In the rows, 128 means zero.
The rows of T fall into several groups, and each row is roughly a mix of its group's hidden directions.
T (148 x 10):
[[121 105 124 130 106 150 170 181 148 101]
 [140 156 135 167 118 122  91  76 106 121]
 [113 141  97 181  98 130 151 136 166 115]
 [ 64 129  79 123 128 142 123 125 147 115]
 [122 153 148 147 111 134 169  79 131  91]
 [157 124 117 162 117 113  76 112  91 107]
 [108 175 152 159 114 105 137 152 138 168]
 [169 129 105  92 119 126  99 112  77 125]
 [107 101  91 119 123 141 156 109 150 181]
 [117 150 151 155 104  88 138 157 123 176]
 [138 129 114 114 138 136  98 115 176  71]
 [151 176 103 123 164 100 101 154 136 114]
 [166 109 148 118 155 138  90 123 138 178]
 [135 183 118 144 169 108 101 131 133 158]
 [115 103 129 119 120 108 169 193 136 124]
 [145 128 116 130 173 141  92 142 152 179]
 [128 126 176 146 112  93 133 154  95  91]
 [146 161 118 148  97 121  89  87  96 141]
 [ 69 129  86 106 142 130  99 119 124 148]
 [134 111 136  88 144 127 169 180 137 150]
 [132 142  84 106 147 140 127  79 168 115]
 [135 116 131 176  98 102 182 139 117 128]
 [104  91 155 117  94 101  98 125 129  87]
 [107 143 148 177 109 103 172 129 134  99]
 [122 128 108 110 121 172  89 135 133 182]
 [195 109 171 134 131 128 131 125 107 132]
 [ 97 113 101 145 111 119 107  68 154 132]
 [146 162 148 119 157 135 136 190 117 110]
 [139 160 118 138 112  72 113 146 172 115]
 [156 141 165 168 140 147 136 101 163  99]
 [142  81 118 134 103 124  79 108  92 124]
 [146 113  91 142  93 154 138  81 107 151]
 [129 151 125 116 105 147  93  83 124 177]
 [116  93  83 121 138 132 153 111 157 172]
 [160 138 156 174 107 151 133  81 133 127]
 [166 101 132 173 115 116 113 166 159 117]
 [ 74 158  91 131 139 161 134 147 152 129]
 [123 162 136 186 102  89 145 116 124 123]
 [108 140 142 136 158 147 165 133  99 182]
 [137 201 119 132 134 140  96 150 136 131]
 [117 162 168 167 148 137 144 141 166 151]
 [165  81 179 124 128 118 121 154 110 125]
 [ 92 183 113 167 117 114 119 130 144 105]
 [140 166 147  75 100  91 136 123 126 144]
 [121 159 137 107 171 115 119  97 100 172]
 [140  58 108 123 137 140 121 107 102 107]
 [103 126 147 169 137 117 167 145 178 115]
 [144 160 178 137 118 127 107 143  94  89]
 [115 146  68  89 130 135 103 142 100 126]
 [134  83 120 112 138 162 119  92  81 131]
 [121 106 105  98 165 113 154 164 170 133]
 [140  92 145 110  72  97 130 118 138  97]
 [116  99 131  78 130 105  99 140  97 164]
 [106  77 151 128  89 152 153 104 119 147]
 [136 144 127 140 116 115 139  63 136  81]
 [ 81 125 101  99 142 139  93 124 111 169]
 [134  95 138  79 132 160  92 157 128 106]
 [ 88 132 137 173 153 172 139 122 153 112]
 [156 106 163  82 168 126 117  98 126 128]
 [135 118 117 148 105  63  96 129 157 122]
 [139 164 155 183 130 145 152 117 161 124]
 [129 105 115 169 159 175 154 126 121 161]
 [106 136 154 110  84 126 109 143  76 104]
 [164 126 120 127 134 108 100  68  96 125]
 [106 100 111  76 136 105 108 154  99 152]
 [159  97 122 117 145  97 185 111 109 116]
 [152 145  99 127 173 149 169 149 138 158]
 [107  97 151  98 155 120 166 162 160 137]
 [120  97  92 143 101 165 150  83 130 141]
 [125  73 129 121 138 150 133 114  77 155]
 [127 132 128 158 132 100 174 151 164  88]
 [106 141 142 159 146 174 147 162 101 156]
 [ 79 120  84 130 136 140 152 168 145 115]
 [163 144 162 165 109 144 125  77 135 126]
 [158 106 148  90 147 126 119 111  91 173]
 [110 169  73 152 126 127 139 105 148 153]
 [108 123 100  95 152 116  83 101  98 154]
 [119 140 149 139  86 125  86 114 107  80]
 [129 151 129 144 147 149  89  64 129 135]
 [129 116 101 134 183 178 131 116 102 123]
 [155 143 175 162 107 162 126  94 141 138]
 [120 164 147 147 112  90 139 165 133 173]
 [105 157 153 124 112 110 149 157 187 128]
 [149  92 103  77 139 149 105 155 107 138]
 [140 141 177 167 127 158 154 150 153 149]
 [124 111 170 120  77 144 139 116  91 154]
 [139 159 127 164 118 121  93  72 113 120]
 [154 104 150  73 160 120 106 119 112 101]
 [111 167 158 181 115  94 120 138 127 111]
 [123 180  93 127 138 107  78 118 126 116]
 [182 142 169 127 102 127 112  94 110 136]
 [127 150  95 152 190 133 145 151 148 125]
 [129  89 127 158 110  87 138  81 126 104]
 [100  91 136  92  95 147 156 158 130 153]
 [117 178 134 107 126 159  76 123 134 149]
 [121 157 129 194 104  98 151 123 136 130]
 [162 100 162  83 151 131 101 106 115 142]
 [ 83 123  64 129 146 124 121 107 129 110]
 [113  58 113 140 147 130 124 139 156 105]
 [126 141  84 118 101 124  99 136 136  70]
 [123 153 140 109 105  70 125 123 172 143]
 [175 110 126  93  96 153 114 127  97 101]
 [150 186 103 143 154 124 144 110 137  93]
 [ 71 140  78 146 140 104 137 119 133 141]
 [ 91  95 148 144  96 161 141  96 122 157]
 [148 102 109 127 104  72  83 123 135 126]
 [144 103 108 117 120 134  95  94 142  71]
 [ 90 132 139  86 125  95 138 121 179 115]
 [119 140 157 161 102 168 111 128  96  90]
 [122 180 131 114 127  83 122 126 169 153]
 [102 130 118  94 179 126 148 157  91 140]
 [148 163 110 103 151 182 119 150 119 103]
 [129 129 153 122  76  73 125 140 139 152]
 [102  98 155 126  91  99  90 105 127 101]
 [123 128 121  82 159 166  87 117 157 124]
 [110 124 138 132 159 151 163 130  91 181]
 [112 104 153 102 161 126 170 165 158 133]
 [182 133 178 140 107 125 155 151 130 126]
 [150 135 113 130 139 115 118  95  66 163]
 [111 101 108 103 163 123 157 159 174 119]
 [168 164 140 130 162  94 105 158 106 133]
 [131 131 154 130  68 119 112  83 116 105]
 [170 100 152 112 150 131 109 112 124 181]
 [103 137 142 132 183  90 130 156 141 159]
 [ 72 116 107 140 172 127 116 111 159 126]
 [120 166 127 142 131 114 140 134 190  90]
 [188 134 151 162 113 119 158 120 127 102]
 [121 143 107 144 167 121 142  72 156 102]
 [134 169 138 127  96 115 120  83 152  88]
 [105 151 128 118 129 164  67 147 138 153]
 [132 115 120 102  83 166 102 107  92 148]
 [117  76 138 162 121 121 175 129 131  99]
 [157 167 136 152 178 116 113 143 125  94]
 [ 96  89  83 111 124  96 144 139 130  96]
 [161 105  92 133 155 126 162 100 169 133]
 [123  77 134 142 114  75 152  99 133 129]
 [145 183 178 138 124 142 129 146 149 148]
 [162 161 159 121 150  98 107 166 100 133]
 [113 129 151  85 176 121 138 134  83 143]
 [109 162 103  95  99  91  88 128 144 127]
 [120 124 112  99 173 168 120 113 167 154]
 [118 139 167 141  85 128  95 110 100  93]
 [121 167  78 122 146 145 111 113 137  84]
 [151 163 117 138 191 101 120 142 142 138]
 [170 181 152 159 111 134 133 102 133 119]
 [107 130 160 130  68 157 115 126  95 120]
 [101 134 155 161 105 146 158 136 180 113]
 [150 182 176 143 138 140 132 147 150 144]]
Each list below has three rows that fit no group; the rest each fit one group, if only roughly. Name those rows in the order they come.
    k8: [139 147 148 133 138 170  85  84 123 156]
    k393: [112 145  83 140 112 157 148 136 143  75]
    k185: [ 89 116 161 102  98 124  94 102 150 151]
    k441: [158 164 152 122 132  99 141  76 121 154]
    k22: [103  88 156  88 110 157 129  89 137 127]
    k168: [126 144 158 164 110 106  89 145 153  88]
    k666: [147 164  99 126 167 162 137 162 130 100]
    k118: [143 139 118  94 170 116 151 181 148 131]
    k385: [110 136 150 133  93 106 122 151  64 127]
    k531: [144 109  82 115 166 119 154 152 101 159]
    k581: [141 153 145 143 153 128  91 110  71 147]
    k845: [ 80 130 116 117 141 150 100 123  84 164]
    k956: [132 164 142 151 178 114 112 175 125 139]
    k117: [ 97  80 119 114 117 133 144 137  76 153]
    k222: [145 135  88 141  97 130 108 115 174  89]
	k581; k845; k117
    k783: [115 137 154  94 117 122 157 186 145 153]
    k536: [139 126 114  87 148 110 150 179 145 163]
    k36: [101  77  88 156 120 134 121  96 142 140]
    k761: [178 128 132 149  89 162 111 103 138 102]
    k809: [141 149 145 148 136 159 167 110 180 147]
    k508: [123  59 143 122 120 116 129 135 104 165]
    k993: [ 98 108 178  94 143 165 147 143 117 137]
    k719: [132 158 152 145 182 131 114 177 124 136]
    k692: [142 138 146 109 129 150 144 180 148 178]
    k434: [147 151 157 119 166 114 134 185 132 106]
    k157: [149  76 117 133 141 138 148 166 160  99]
	k761; k809; k692
    k289: [114 118 112 182 101 122 175 153 132 114]
    k918: [107 116 154 146 100 186 142 147 140 157]
    k527: [132 127 161  81 153 117 104 131  79 112]
    k465: [132 155 116  93 131  75 102 160 141 107]
    k64: [169 166 126 105 147 108  80 140 116 146]
    k881: [119 153 163  81 134  83 141 141 154 120]
    k623: [106 115 167 153 141 130 180 150 116 160]
    k833: [135 124 123  99 149 130 125 194 116 166]
    k193: [110 105  94 192 105 143 140 130 142 121]
    k217: [141 123 114  80 118 121 127 106  79 168]
    k358: [ 90 172 117 132 116 105 140 140 173 156]
    k910: [150 163 143 124 176  92 127 142 134 167]
    k367: [104 114 148  84 116 176 101 158 120 131]
    k207: [115 110 125  97 150 104 131 178 169 102]
    k672: [121 125 172 187 111 114 155 134 143 145]
	k64; k193; k358
    k68: [108 156 176 183 132 148 132 135 139 114]
    k935: [ 87  92 118 155 107 144 175 114 112 142]
    k524: [141 163 104 124 142  69 159 124 153 131]
    k84: [110 157 148 114 128 168  87 105 165 147]
    k890: [128 148 121 189  99 128 139 106 169 133]
    k309: [112  72 146 100 115 140 121  79 121 129]
    k688: [150 130 113  71 146 136  87  94 133 129]
    k243: [140 123 123 153 115  85 179 157 140  98]
    k378: [102 117 142 105  90 129  87  97 102  97]
    k123: [133 135  90 154 186 160 134 119 128 104]
    k673: [158 101 144 114 159 137 146  95 168  93]
    k769: [189 107 131 115 100 138 135 118  96  98]
    k610: [133  90 110 129  91  90 146  99  94 146]
	k68; k935; k378
    k391: [190 122 170 154 107 121 112 130 114 129]
    k87: [119  86  84 144 103 140 123  84 128 151]
    k742: [154  85 122 159 111 110 139  79 143 149]
    k607: [148  93 163 137 129 127 123 190 108 137]
    k753: [ 91 153 117 107 100 122 138  85 171 143]
    k517: [135 150 129 174 116  75 134 158 116 151]
    k649: [104 112 107  95 137 107 128 176 171 110]
    k552: [123 184 116 151 135 117 100 154 119 170]
    k72: [177 131 125 149 110  90 168 132 113  99]
    k650: [165 157 142 167 145 148 135  85 101 137]
    k361: [121 120  62 136 165 147 159 125 121 127]
    k198: [141 104 189 104 137 103 119 123 100 100]
    k716: [150 118 171  99 137 124  89 132  98 166]
	k391; k742; k361
    k339: [ 97 116 152 132 100 182 134 148 140 165]
    k218: [124 134 148 105 142 142 145 171  69 110]
    k389: [132 106 157 116 146 126 110 196 106 134]
    k587: [147 163 159 168 134 134  92 136 130  87]
    k212: [131 134 152 143 131 127 109 118 166  61]
    k767: [125  77 130 121 129 145 186 139 117 102]
    k85: [120  94 131 121 144 113 152 110  84 180]
    k534: [100  71 125 155 142 160 128 100 118 108]
    k112: [107 140  96 111 158 142 106  78 140 162]
    k947: [120 128 156 132 152 165  96 102 131 181]
    k799: [117  90  98 148 190 140 140 119 120 138]
	k218; k587; k112
    k26: [135 157 163 168 126 106  94 145 147  92]
    k380: [134 128  75  99 159 118 152 150 166 136]
    k629: [111 203 106 125 118 129 103 123 136 140]
    k184: [119 159 190 154 135 123  93 123 110 134]
    k141: [ 89  97 125 151 106 146 116  78 142 104]
    k44: [156 168 127 150 152 127 128 104 178  99]
    k105: [145 142 133 172 124 178 121 136  82 119]
    k992: [ 87  95  95 109 162 146 139 106 153 110]
    k600: [127 119 146 117 111 156 137 122  64 167]
    k921: [157 121 160  93 166 158 104 111  96 128]
	k44; k992; k921
    k442: [166  74 123 108  89 130 136 140 101 129]
    k819: [128 129  74 125 153 159 145 171 140 150]
    k360: [105  75 151  98 129 142 175 124 136 130]
    k884: [127 148 102 137 148  99  96  72 106 141]
    k406: [109 112 135 159  92  76 160 150 123 119]
    k962: [110 146 166 136 101  97 136 140  88  88]
    k337: [ 97 159 111 124  95  99 147 139 179 131]
    k561: [122 167 111 130 151 135 143 105 174  83]
    k590: [150 111 131 162 135 122 141 139 190  95]
    k120: [130 134 105  89 125  78 140 167 128  95]
    k107: [142 169 149 142 161 124  95  93  93 134]
    k901: [115 122 109  68 113 160  97 121 121 100]
    k875: [136 124 121 183 111  86 153 164 133 113]
	k406; k337; k107
    k786: [155 147 125 163 107 170 131 100  89 151]
    k797: [114 127 153  91 161 109 164 154 158 156]
    k269: [ 95 175 149 125 129 131 110 152 167 161]
    k584: [133 138 114 177 136  69 146 111 141 110]
    k566: [122 170 111 114 169 140 104 131 162  91]
    k196: [145 170 128 103 177 114 101 144 137  99]
    k229: [105 108 167 112  81 119  92 109 126 155]
    k641: [140 145 116 157 135 141 140  91 122  64]
    k154: [144 132 119 133 114  90 108 101  77 168]
    k712: [127 123  87  71 143  82 135 128 126 128]
    k509: [193 119 155 120 106 155 127 124 114 102]
    k256: [118 101  88  98 120 152 144  80 109 147]
    k477: [107  98 103 128 136 149 172  95 152 163]
    k669: [155 119 137 103 155 151 110 166 159 170]
    k991: [ 91 109 178 148 133 162 147 122 112 157]
	k712; k256; k669
